Each run below is a few steps of one of 6 hidden systems, one row a step.
run 1, Z616 (11 x 18):
[[ 24  13 -13 -44  35 -31   7 -38 -28 -21   7 -18  28  25 -11 -11  -2  10]
 [  7   5 -26  25 -17  11  -2  21 -27  34 -18 -29 -41  11 -22  12  -8 -28]
 [-38   3  36   1 -28  -9  28  -4  23 -19 -20  31  24   6  -1  -5  17 -26]
 [  7 -23 -30  -8  12  29 -16   9  33  17  38 -14  12 -13  35  -7 -25  -7]
 [ 10  33  13   8  29   8  -4  -3 -20 -41  -8  33 -31   1 -17  10  16  27]
 [ -5 -22  -3  -4  11 -58 -14 -12   9  10 -17 -32  12  -7  11  20 -29 -19]
 [ 21  12  -2  39 -34  29  17 -16  -6  29   9  25   0 -17 -22 -21  14  10]
 [-15  12  23 -38   9 -12 -10  29   0 -18 -14  -8  34  20  43   7  10   2]
 [-12 -23 -24   3  12  20   3 -20  -4   4  28 -31 -36 -32 -26 -35 -19   1]
 [ 22 -10  24   9  -8  -1 -16  -6 -11 -19 -36  46   6  44  -1  34  10   1]
 [-23   1 -29   7   3 -22  35  35  29   9  10 -41  11 -45  11   7 -21   3]]
run 2, Z618:
[[ 14 -11  55 -15 -42  35  23  -6 -40  57 -30  -9  16 -26 -31 -19  27  -8]
 [  0 -16  -9 -23 -18  39 -11  60 -21 -47 -22  20  24  19  28   0  50  10]
 [-28 -18 -42 -34   5  31  24 -23   1 -52  31 -27 -34  12  14 -17 -31 -18]
 [  8 -36  30  22  31 -10  12  -3  14  15  13   8 -31  45 -38  35 -21 -22]
 [-22  12 -24  33  -6 -32  13  29  47  14 -18  -7  42   8   6  18 -12  20]
 [ 21  52 -23  -7   3  18 -18 -51  20  23   8   9  20 -12   3 -23 -18 -19]
 [ 11  20  27   8  30 -15 -45  29 -21   1 -15   8 -37 -25  17  20  10  -5]
 [-43 -17  10  10 -21 -31  14 -14  -5 -21   3  -6   5 -40   1 -40  12  11]
 [ 48 -41   5  -3 -22  33  -6 -30 -20  19   1  15  13  -3  -2   8   0   4]
 [ -3  16  -5 -20  27  10  17  45 -13 -30 -11 -14   4  12   4  17  11  48]
 [-19  -6 -22 -16  -6 -11  12 -33  -8   1  24 -27  -4  26 -10 -38 -12 -44]]
run 3, Z408 (11 x 18):
[[-17 -76  15 -36  13 -10  34  11   7 -16   2 -29  53  23 -18 -11  11  26]
 [ 31 -11 -39  -7   2  61  22   5 -16 -19 -10   7 -25  59 -33  32  -6  -4]
 [-28  47  15 -31  40 -27  24  29  27 -20 -24 -26 -14  21  16  46 -29 -26]
 [-11  -9 -30  38  22 -12 -14 -20  40  33  56 -11 -21  13 -25 -30 -31 -32]
 [  7  50   9  35 -17  22 -45 -13  17   9 -52  47 -14 -15  23  27  -5  -2]
 [-20   0  -1 -21  22 -32  -1  12  24  -3  28 -24  33 -83  30 -32   5   9]
 [ 52 -26 -17  32 -29   3 -26 -44 -56   2  31  38 -17  10 -10 -26  22   0]
 [-24  13  42 -11 -22 -15  23  35 -20 -11 -72 -17  12 -21  21  36   9  45]
 [ -5 -48 -14 -29  19   4  36 -26  13  -2  59 -23  42  20 -34 -57   3  -6]
 [ 39  11 -13  14 -15  45 -29  23 -35  -3 -45  21 -43  60   7  57   0 -11]
 [-69  24  25 -33  43 -38  45  26  47 -25  -8 -38   5 -39  -5   4 -16  -5]]
run 4, Z9, 11 rows:
[[ 20 -32 -17 -14  -5  -4 -40 -43   5 -28  -4  29  18  -9  13  -6  -2 -35]
 [ 30 -11  -9  17  14   9  30  38 -13  -1  19  -8 -36 -26   0  37  -9  17]
 [-16  12  18  -5  -9 -33  30 -26  -8 -21   9   5  28  34   4 -20   6  11]
 [  0  -7 -25  15  -3  33 -28   6   4  52 -12 -31  -9  21  -2   1 -22  -1]
 [ -1  34  22 -20  27   2   5   6   5 -34 -35  29  14 -30 -29   2  28  -2]
 [ -7 -37 -34  -1  -9 -25 -18  -2   3  -6  34 -21  -7  -2  38 -11 -24 -37]
 [ 16  23  25  37  -6  30  30  -9  -6   9   2  31 -31  -7 -21  16  -2  29]
 [-23 -16  11 -23  15 -44 -19  11   9 -10 -11 -19  47  16  33  -1   0  14]
 [ 15   5 -43  15  -5  41  -4 -29  -9  24  13 -13 -21 -24 -36 -31  -9   0]
 [ 15  13  47 -16   8 -28  -6  23 -18 -27 -40  29   1   6  19  44  19 -18]
 [-37 -31 -35   4 -11   9  32  10  22   7  45 -44   3 -17   7 -38 -20   4]]
run 5, Z616 (11 x 18):
[[ 24 -23   5 -10  51 -10 -17  -4   2  -8  19  10   8  30 -35  -1   7 -14]
 [ -3  16 -47  37 -18 -13 -12  15   0 -15 -28   2 -25 -15   5  18 -11 -11]
 [  5  19  35 -14  -5 -14  35 -35  13   5   8  16  24 -21  11   3 -11 -15]
 [  8  -3  -4  18  12   9 -28  27  -3  37  32  -8  -3   7  17 -13   3  10]
 [-30  17   8  -6   2   2 -11 -12 -12 -37 -39   7 -13 -16  -6 -14  11  23]
 [ 23 -43   0 -18   2  -7  -1 -15   1  17   1 -16  18 -14   1  12 -19 -19]
 [ 12   9 -10  34 -19  10  22  24 -15  -8  12  21 -10  10  -5  -2  21  20]
 [-26  10   6 -29   9 -17   7 -11  12 -13  -5 -24  17  20  26   2 -22   0]
 [ 11  -7  -7  16  15  30  -3  -6   5  26  10  -3 -19 -10 -38 -11  -5  -8]
 [ -5   9   6   2  -2 -19 -14  17  -2 -35 -32  28  13  13  10  14  18 -10]
 [ -3  -5 -21  -2  -3  -2  17 -12  14  11  25 -27  -5 -43  17 -11 -29 -11]]
run 6, Z9, 11 rows:
[[ 36 -12 -54  23  20 -53  42 -14   2 -29  79   8   6   5 -12 -11  -6 -14]
 [ 13  57   4  40 -15 -15   9  -6 -28  28 -12  -7 -39  54  24  42 -25  23]
 [-50  30  38 -31  18  -7  17   6  37  36 -29 -38  50 -21 -15 -28   0  13]
 [ 10 -12 -25  17 -11  16 -76 -22  -7  11   8  29  -8 -23   0 -52  21 -47]
 [ 12  -5  22  -7   3  13  11  30 -10 -43 -25  16 -36 -54  27  58  -6  14]
 [ -8 -46  11  -9  -4 -30  48 -32   6  -8  63  -9  40  13  12 -33 -10  11]
 [ 29   8 -21  44 -10  34 -33   3 -34  36 -19   4 -29  51 -15  12   4  35]
 [-23  31  13 -61  30  -9  27  18  15 -35 -61 -23  43 -23 -18  16   9   5]
 [ 12 -28 -40  13 -12  -5 -19 -24   2  22  61  -4 -13   5  -7 -46  -6 -77]
 [ -1  37  41  40   0  20   7  39  -6 -17 -34  39 -55  -1  13  56   7  26]
 [-48 -29  -1 -37  14 -40  18 -25  49 -13  24 -34  66  -9  24 -33 -24  16]]
run 7, Z248:
[[  3 -26 -16 -13  23  21 -18 -29  23 -38  35  27  -8 -13   7 -16  -9 -30]
 [ 31 -27  -1  21  25 -17 -14  15 -25 -10  -3   3 -23   5  -5  35  -4  37]
 [  0  24   3  -3  -3 -32  40 -37  -9   8   6 -15  21  -7 -18 -14  -9  18]
 [ 21  12  -5  -1 -21  26 -20  10  -2  38  -2   7  26  23  19  -4   8 -16]
 [-39  21  10  -2  18  17   4  38  12 -21 -24  -3 -21 -23  -6  -1  13   7]
 [ -9 -38 -10 -12  -1 -23 -16 -34   0 -16  16  -7  -5   7   9 -13 -18 -43]
 [ 33 -17   2  30  -4  25  12  12  -1   8  -3  22  -9  -5 -13  33  -1  32]
 [-18  29   1 -17  21 -39  15 -13   7 -27   5  -8  30   3  14 -12  -2  22]
 [ 24  -3 -29   5  -5  26 -28 -10 -16  46  10 -18 -13   3  -1 -13 -12 -24]
 [-17  16  43   9   7  -4  12  28   3 -23 -38  27 -11  -6 -17  24  23   3]
 [-20 -34 -28 -16 -14 -19   2 -16   8  -2  23 -34  20 -18  30 -27 -21  -8]]
run 8, Z618, 11 rows:
[[-33 -49 -10  21   0   3 -15 -19  44 -54  40  32  14  25  49 -12 -20  45]
 [ 26 -26 -29  -6  50  -4 -20 -52  17  22   9 -36   0  -2 -29   9 -53  33]
 [ 23  48   2  15  32 -53  13  24 -11  20 -32  -6  13   0 -57  21  20   1]
 [ -4  37 -10   7 -54 -15  16  10  -9  22  -5  -6  18 -22  38 -15  10 -39]
 [ -5   3  41  -1 -13  59 -23 -13  -9   2   2  31 -27  -7  29 -13   8   7]
 [-28 -52   8 -18  30 -14 -30  17   0 -42   0 -11  -2  -4  13  -8   7  19]
 [ 10 -28 -40   7  -2  -4  25 -32  -5  -5   6 -15  -5 -12 -48  -7 -14   2]
 [ 42  18  14   0   6 -10  30  17  -3  12  -7  12  16  26   0  48  -1  -2]
 [-34  31 -15   4  -6   9  10  18  13  13  22 -28   5   5  28 -25  -7   6]
 [ -8  -4  14   4   1  13 -42 -40   0   2 -18  20 -19  15  -6 -12  -5 -27]
 [-10 -19   5   4  16 -13  -4  38  21 -16 -25  -4   1 -43   2  26   2   3]]
run 9, Z514:
[[ 20  23  56   0   9   7  27  -4 -11  21 -20  27   7   6 -47  10  25  -1]
 [-31 -22 -27  -4 -20 -25 -15  42   2 -19  -2 -17  20   9  39  -9  11 -20]
 [ 12  -4  -8   4  -5  65  13 -34   4  11  14  10 -23 -18 -22 -15 -12   7]
 [  1 -10  30 -22  34 -35 -17  15  -2 -26 -18   3   6  23  22  42  -7   2]
 [-19  -4 -44  33  -9  -6  32  -5  16   7  27 -23  -3 -21 -28 -32  -9  12]
 [ 38  24  14  -2  -8  11 -26 -31  -8   1 -32  42  12  27  11  25   0 -12]
 [-32   7   3  -5  11 -17  19  54  11  13  18 -42  -5 -38  18  -7  -2   1]
 [  4 -16  -1  16  -9  12 -25 -62  -9 -17   6  38  -6  23 -25 -34   8 -16]
 [ 10  -9  12  -6   2  -3  -5  48  -6  15 -42 -27  -3 -26  28  54 -12  23]
 [-19   5   2  -5  12  -2  36 -25  19 -26  46  17  24  -3 -21 -55  17  -3]
 [ 35 -13 -34  10 -10   2 -48  -2 -37  16 -27 -12 -24  29  22  34 -20 -10]]
run 10, Z514 (11 x 18):
[[ 12 -22   6  -4  11 -29   9 -33   3  21  33 -23   3  -3  13   6 -36  -2]
 [  7  23  10  38   9  -5  -5  13 -13  12 -11  17  -3  22 -30  -2  19  32]
 [-19  17 -15 -25 -16  -8  -6  -2   5 -13 -29 -12  30 -24  26 -11   0 -15]
 [ 23 -19   2   1   7  22   2  -5  -4  27  32   1 -14 -14 -20 -13   1 -31]
 [-16  -8  23   5   0  -4 -11  19 -14 -33 -25  15 -22  15  18  22   9  16]
 [-18 -17 -19  -6  -6  -3  25 -24  22   8  17 -27  25 -17   1 -21 -23  15]
 [ 43  13  -3  10  21  12 -21  -6 -10  10  -6  27   0  27 -19  14   9   3]
 [-33  24  -3 -12   3 -20  15  29   2 -23 -17 -22 -10 -25  20   9  -5  -6]
 [  4 -23  -2  13 -11   4  -1 -50   9  17  29  14   5   7 -20 -27 -10 -28]
 [ 10   0  15  16   3  10 -24  40  -9   7 -31   9 -13   3  20  41   7  26]
 [-34   5  -5 -20  10 -10  26 -20  19 -25  22 -13  25 -29   4 -43   0   6]]
run 11, Z408, 11 rows:
[[ 12  -5  11   7   4  14 -43   3  -7 -12  15  28   4 -19  41 -14  18  31]
 [  6 -15  -2 -13  14 -17 -11 -13 -34 -24 -14 -14  -8 -38  -5 -11   9  29]
 [ 26 -20   3  -1 -12 -22  28 -18 -22   9 -11  -2  22   6 -28   5   7  -4]
 [ -6   6  -8   4 -23  20  33  28   3   6 -11 -10  13  24   4  10   4   8]
 [-23   2  10 -25  17  20   4  -4   5 -10  13 -13  -7  22   9 -13  -9  -7]
 [  3 -13   3  10  28   0 -29   4   3   3  -8   1 -29  10  -9  17 -10 -15]
 [ -8  14  -9  13   6 -12   9  -2  29 -13 -15  12   2 -25  -9  14  -9  -7]
 [ 16   7 -19  10  -6  -6   1 -16   9  14  27   1  17 -10  27  -8 -16  -4]
 [  3  24   9  12  -1   7 -13   6 -23   7  -1   6 -13  -8   9 -12  15  17]
 [-20 -18  12 -12   0 -20 -12 -10  -6  -6 -13  -9  17 -11  -1 -19   7   1]
 [ 18 -29  -5   6 -11  20   8   0  -5   4  -1   3   2  -6 -17   3   3  -4]]
run 12, Z248:
[[ 23   9  15   4 -15  42  23 -29   2  14  13  20 -38 -64 -13  -3 -12 -41]
 [-10 -37  42  11  -6 -35 -21  29 -16 -31   7  30  16  31  46   6  30  19]
 [-13  -3 -49   1  -6  34  11 -42  -3   6   5 -38  -6 -31 -17 -36 -26  53]
 [ 43  15  29 -30  30  -3 -17 -10  -8 -14 -20  40  24  40 -17  21  24 -36]
 [-25 -17 -21  11  -7 -11  25  63 -12  19  -6 -62 -12 -31   3   2  -1  24]
 [ -4  28  -6   5 -19   5  22 -58  19 -23  13  40  -3  37  -6 -14 -11 -53]
 [  6 -36  22   3  16  17 -34  51  17  31 -11 -17   5  -7  39  39 -11  39]
 [-22  29 -22  14  25 -27  24 -36  12 -33  22  11  -7 -29 -50 -47   7  -3]
 [ 48 -24  -5  -4 -19 -10 -51  -3 -23  28 -26   3   8  22  43  40 -13 -23]
 [-21  26  27   9   6  17  64  25   6  -8  12  -1 -14 -57 -26 -16  22  39]
 [ -7 -17 -20 -18 -12 -29 -52 -39 -12 -16  11   1  27  63  39 -28  -3 -39]]

Which system made each of these runs?
run 13 (2 x 18):
[[ 39  -8  33 -35  38   3 -28  13   5 -16  -1  17  26 -11  55  42  -3  31]
 [ -5   8 -24  15  21 -20  16  -5 -36   6  45 -32 -21 -20 -40 -54  15  25]]
 : Z248
run 14:
[[ 28   5 -41 -38  26   6  17  25 -42 -18  -6 -40 -38  -7 -23  18  -4 -43]
 [-31   5  34  13 -23 -20  55   6   1 -14  10  16 -24  32 -17   2   8 -55]]
 : Z9
run 15:
[[-12  28  17  43  -6 -42 -33 -22   8  16 -96  28  18  22 -63  22  10  -2]
 [ 13  24 -20 -28 -22   4  22  35  36  12  -7  -6  59 -92  40   0   8 -32]]
 : Z618
run 16 (2 x 18):
[[ -3   6 -13  -2 -16  36  -1  40 -15 -24 -12   8 -28 -38  16   3  21 -22]
 [-11 -22  35 -10   9 -37  13 -25  -5 -28  31   8  -9   0  27  -1 -12  -8]]
 : Z408
run 17, 2 rows:
[[-24  -6 -17  -1  -6  15  11 -14  27  -5   1 -16 -30 -35  10   6 -37 -22]
 [ 20 -22  24  19  16 -16 -11 -12  10  -9  32  43   2  11  11  12   1 -12]]
 : Z248
run 18, 2 rows:
[[  2  31   8  17  27 -23 -42   6 -26  -3  -8  15 -14  25  -5 -18  26  12]
 [-30 -13  -3 -14 -25 -19  -5  -6  -7  -5 -36 -30  -4 -46  16  -2 -12 -18]]
 : Z618
run 19:
[[  6  26   3 -35  18   2   2  22  13  23 -21 -36  -2 -12  30  40 -30 -26]
 [-35  23  12  33   5   1   0   3  10   0  17  22 -16  -4 -28 -45  27 -14]]
 : Z618
run 20:
[[-29  37  18   0  -2 -29 -29  41  15  12 -98 -19  18  -6  33  57 -12  29]
 [-13   8 -11 -18  -3   9  31 -27  24   9  68  -7   4 -78  -1 -66  -3 -65]]
 : Z248
run 21, 2 rows:
[[  9  -7 -18  11  23  19 -41  33 -24 -14  20   8 -38  18   5  -5  15  -9]
 [-36   1  13 -15   0  -3  21 -27   1 -31 -30 -10 -22 -29  -3   7 -22  11]]
 : Z514
run 22, 2 rows:
[[ 24 -19 -14 -41  -1   1  23 -18 -53 -26  -9 -24 -12 -35 -22  -9   5  -8]
 [ 16 -21  23   3 -15  11  49  33 -33  -2  12   0 -15  29 -15  17  20  -7]]
 : Z618
run 23 (2 x 18):
[[ 18  -4  20 -24  20  -9   7  38 -18 -33  18  26   0  25  10  10  34 -46]
 [-29 -26 -27  23 -18   1  18  14 -12   6   6 -48 -35  12   5   0 -28  30]]
 : Z248
run 24 (2 x 18):
[[ 21  -7   2  12   1  21  12 -36  36  55  40  -4  14 -11   0  -7 -36 -14]
 [ 12  32  25  19  23 -18 -37  31 -27 -10 -15  27 -12  -3   8   4  36  33]]
 : Z9
run 25 (2 x 18):
[[ 33 -11  -6  -3  38 -37 -50  -8 -10  -8   3   4  17 -21  17   7   1  27]
 [ 15  15 -33  18 -16 -13  19  -7 -30  -3 -19  -5  -8 -37 -39 -13  12  10]]
 : Z408
run 26:
[[  1  65 -26 -22  32  -1  -1 -24  -9   9   1 -35  -9  14   2  -9 -24  11]
 [  3  -4  41   4   5  -3 -17  16  -8  47  -9  -3 -17   4 -19   4  11 -50]]
 : Z248
